Each row is where one point has got to under a steady rotation. How many steps took it there?
The counts run from 0 to 168.
131,109,97,123,77,95,107,66,127,103,108,97,110,114,98,109,82,119,93,83,122,107,103,81,113,93,104,94,91,88,108,67,132 : 155
55,95,87,59,87,141,90,112,90,102,102,84,91,121,104,98,81,120,115,90,91,94,84,83,100,103,104,106,111,114,91,114,109 : 109
114,102,94,84,89,96,106,94,113,83,78,116,132,108,76,102,87,123,106,94,91,61,113,108,70,105,102,78,113,96,82,76,117 : 137
114,104,84,125,91,105,133,100,109,118,97,97,141,77,81,82,101,101,74,119,104,78,116,101,94,94,111,105,88,91,107,86,89 : 68
109,82,121,109,81,100,108,118,95,101,106,94,90,102,101,113,70,94,107,142,93,113,86,74,114,62,119,96,95,136,81,108,108 : 35
109,111,102,109,93,91,100,111,102,106,60,119,96,121,67,91,103,73,93,127,117,86,105,99,94,80,107,103,109,130,110,76,79 : 51
103,101,117,71,124,82,105,89,107,100,92,107,90,127,79,110,118,98,95,80,83,95,133,101,90,84,87,79,124,129,112,86,115 : 143
102,105,64,91,116,124,110,101,118,102,71,107,113,125,118,89,104,114,106,102,91,118,96,95,105,81,134,82,127,102,88,116,87 : 14
128,121,80,113,77,80,96,79,135,110,104,88,120,101,95,92,86,120,87,95,119,102,94,70,125,98,121,92,93,97,99,79,110 : 156
133,95,108,122,118,101,107,119,105,95,80,98,120,115,100,97,129,95,74,95,115,113,108,85,87,95,84,67,118,104,126,83,110 : 148
112,120,101,83,83,112,119,75,104,108,123,105,95,97,124,92,113,128,119,110,88,99,98,111,103,80,92,76,64,77,106,80,120 : 2
71,95,127,91,117,111,90,136,69,81,96,104,93,111,101,100,112,85,112,114,80,69,91,83,84,73,77,104,91,91,102,83,113 : 116
116,111,104,117,77,117,128,94,112,102,70,100,135,107,125,104,113,106,115,129,95,90,88,83,91,104,125,92,125,117,99,109,102 : 130
115,90,113,108,101,99,95,126,110,90,79,89,135,128,95,84,123,112,70,96,114,101,106,83,85,104,91,68,115,116,134,98,103 : 147
123,117,80,106,106,92,134,76,106,123,119,112,101,68,72,106,102,89,101,107,89,95,120,123,103,81,95,100,82,122,91,75,98 : 70
86,98,111,89,130,77,108,107,108,96,86,106,107,120,69,101,113,92,85,98,74,80,135,99,91,89,108,83,121,136,118,94,117 : 142
82,106,111,86,108,111,126,111,90,116,122,88,104,83,109,85,133,106,88,120,78,88,113,88,91,74,93,89,70,71,116,94,126 : 0
97,93,129,96,72,106,91,74,112,115,80,100,102,135,95,104,92,99,82,98,129,90,107,96,97,112,99,89,89,123,142,83,114 : 56
78,111,103,104,123,85,104,112,107,92,89,107,115,122,65,80,100,97,86,107,92,81,113,99,95,89,124,93,125,146,114,103,107 : 141
120,105,115,62,106,85,93,89,109,100,101,104,93,140,92,110,110,107,102,81,91,109,115,103,90,81,82,82,119,139,114,86,108 : 144
72,97,112,102,120,78,79,107,102,83,92,96,83,108,94,104,114,91,109,106,70,87,110,58,131,86,102,85,107,96,103,75,126 : 26
86,101,75,110,82,120,100,76,115,104,106,88,106,108,124,74,111,124,97,106,102,98,96,76,144,107,99,94,81,76,123,89,97 : 93
144,112,103,126,119,95,109,108,106,104,79,104,101,112,100,107,126,84,93,99,119,131,100,90,96,84,89,74,112,112,119,75,112 : 149
112,91,117,89,99,82,79,95,91,77,122,100,74,128,120,101,98,115,121,85,85,96,95,66,121,74,81,91,102,108,98,81,106 : 28
122,111,80,119,89,76,96,102,128,110,108,73,122,79,84,81,90,119,82,101,113,94,102,67,125,97,119,97,104,109,95,86,98 : 157
137,66,77,95,83,115,110,109,111,80,122,94,121,95,90,99,96,127,88,93,90,105,118,106,104,97,65,98,99,105,101,90,73 : 164
81,85,94,103,108,119,111,96,89,96,116,99,109,100,128,101,95,101,106,122,67,110,95,98,131,68,103,117,63,100,108,109,85 : 98
111,94,79,111,111,105,97,98,99,101,107,90,101,61,119,81,129,108,110,105,84,93,99,80,141,97,85,82,95,85,92,89,71 : 95
107,116,61,96,123,110,94,89,110,118,93,94,124,100,88,85,107,106,91,86,103,113,87,119,118,101,104,94,99,140,114,105,62 : 77
101,92,123,90,113,80,80,100,97,79,105,99,79,109,110,112,110,101,121,93,73,90,112,64,125,75,83,80,104,95,98,73,116 : 27
103,83,82,96,125,133,113,91,96,83,116,112,119,120,131,95,91,136,103,69,79,106,104,99,95,94,102,84,117,96,93,121,111 : 12
93,106,137,111,102,91,109,75,94,123,95,111,79,108,124,105,96,85,118,120,94,89,99,75,116,79,126,85,107,131,108,103,120 : 124
92,131,77,100,109,119,93,107,87,99,77,109,81,122,109,90,125,88,145,106,101,97,72,84,109,96,87,100,125,108,94,81,84 : 113
128,66,77,74,75,100,103,104,123,86,114,86,122,96,91,106,98,124,85,104,79,97,123,94,115,96,82,102,90,106,96,91,80 : 163
72,113,111,87,110,108,85,142,80,88,88,92,92,108,96,92,116,89,116,121,80,77,79,78,97,72,93,109,101,105,96,90,97 : 115
101,101,65,86,123,121,101,124,109,105,72,99,110,101,96,90,112,103,104,112,83,116,92,86,101,75,126,81,127,101,77,108,89 : 15
93,96,95,125,111,107,126,107,89,83,99,99,113,94,79,126,92,77,109,94,77,80,110,79,100,106,90,118,137,134,88,89,113 : 43
89,80,97,63,123,101,87,98,99,97,111,89,127,93,117,108,85,129,100,92,59,93,106,98,110,85,117,80,86,109,84,121,101 : 10
86,89,88,93,149,109,97,124,93,105,102,89,126,91,84,101,119,85,68,80,81,111,107,106,99,94,89,104,97,120,116,106,84 : 79
77,95,96,90,99,115,96,90,94,106,147,87,81,92,108,83,98,127,100,78,102,101,101,85,119,97,76,97,78,82,114,81,121 : 91
